Q:
[[108 117 153 126 145 119]
 [133 131 124 128 125 134]
 [115 121 144 127 140 124]]
A: 124

Q:
[[120 120 132 102 129]
 [122 103 117 132 106]
 [108 140 117 124 128]]
A: 128

Q:
[[139 125 144 128 121]
 [136 135 141 125 132]
 [111 134 104 130 136]]
A: 136

Q:
[[115 147 126 134 135 137 141]
 [127 146 124 114 124 143 154]
 [123 144 125 126 132 139 147]]
A: 147

Q:
[[137 136 143 132]
 [111 116 105 119]
 [127 126 123 118]]
A: 118

Q:
[[103 149 117 125 112 101 145]
 [129 147 151 131 156 142 153]
 [106 135 137 135 104 128 152]]
A: 152

Q:
[[114 128 131 104 136 135]
 [114 128 130 105 136 135]
 [131 118 125 147 122 132]]
A: 132

Q:
[[120 124 137 130 110 114 138]
 [133 121 126 132 103 125 126]
 [122 114 119 141 105 118 139]]
A: 139
---
112  124  120  134  145  128  132
103  119  114  129  148  128  130
109  133  118  124  142  123  137
⇒ 132

126  131  103  125  141  117  156
103  126  119  130  139  122  141
105  141  137  129  118  108  109
⇒ 156

122  122  116  145
120  137  116  144
116  131  150  129
⇒ 145

101  126  142  145  126
105  136  135  137  146
117  129  122  128  122
⇒ 126

125  123  143  129  128
124  123  150  131  130
129  124  121  132  135
⇒ 128

143  114   98  116  121  106
116  148  137  131  128  135
137  144  115  114  128  114
⇒ 106

142  133  110  116  153  152  150
115  109  112  140  145  128  150
135  134  136  146  117  127  122
⇒ 150
---
[[106 150 121 134 119]
 [141 139 126 126 121]
 [112 130 126 131 138]] ans = 126, 150

[136 145 118 113 117 144 107] ans = 113, 145

[146 107 140 134 150 131 130] ans = 134, 150

[105 145 153 126 133] ans = 153, 153

[125 121 141 107 127 149 138] ans = 107, 149

[124 123 154 138 143] ans = 154, 154
---
[109 101 105 140] gives 101
[136 156 117 124] gives 156
[135 155 137 126] gives 155
[140 113 123 102] gives 113
[133 155 124 148] gives 155
[152 141 115 136] gives 141
[134 141 156 143] gives 141
[119 149 143 122] gives 149
[150 119 136 121] gives 119
---
[[123, 116, 100, 106, 112],
 [146, 135, 113, 118, 103],
 [140, 135, 127, 127, 115]] -> 127

[[111, 120, 113, 126, 135, 127],
 [107, 125, 119, 131, 126, 136],
 [112, 120, 113, 126, 135, 128]] -> 126

[[151, 115, 114, 140, 128],
 [149, 116, 131, 130, 124],
 [127, 133, 147, 113, 139]] -> 147

[[106, 131, 113, 128, 115],
 [122, 130, 126, 118, 111],
 [116, 130, 124, 120, 110]] -> 124

[[128, 128, 128, 128, 128, 128],
 [139, 151, 109, 105, 149, 122],
 [131, 129, 123, 123, 135, 126]] -> 123

[[141, 131, 131, 107, 120],
 [134, 136, 126, 110, 128],
 [121, 131, 125, 123, 118]] -> 125

[[142, 142, 111, 124, 131, 140, 132],
 [115, 128, 117, 152, 151, 109, 150],
 [154, 157, 101, 126, 139, 151, 141]] -> 139
---
[[128 127 131 132 157 116 119]
 [116 137 135 135 128 124 125]
 [135 121 111 152 137 120 153]] >> 111

[136 139 151 125 141] >> 136

[[131 130 153 121 146 135 138]
 [134 134 122 135 117 134 126]
 [127 129 139 126 136 133 133]] >> 139

[[139 121 114 121 151 119]
 [105 104 123 136 106 138]
 [129 109 134 148 103 136]] >> 109

[131 133 104 117 115] >> 131

[[131 127 123 116 132 105]
 [126 128 136 130 128 118]] >> 128

[[119 130 136 123 117 125 120]
 [122 137 121 130 133 137 121]
 [123 124 131 119 105 118 125]] >> 131

[[134 132 127 124]
 [127 101 124 148]] >> 124

[[153 135 154 125 124 111 152]
 [134 139 131 133 129 125 135]] >> 131
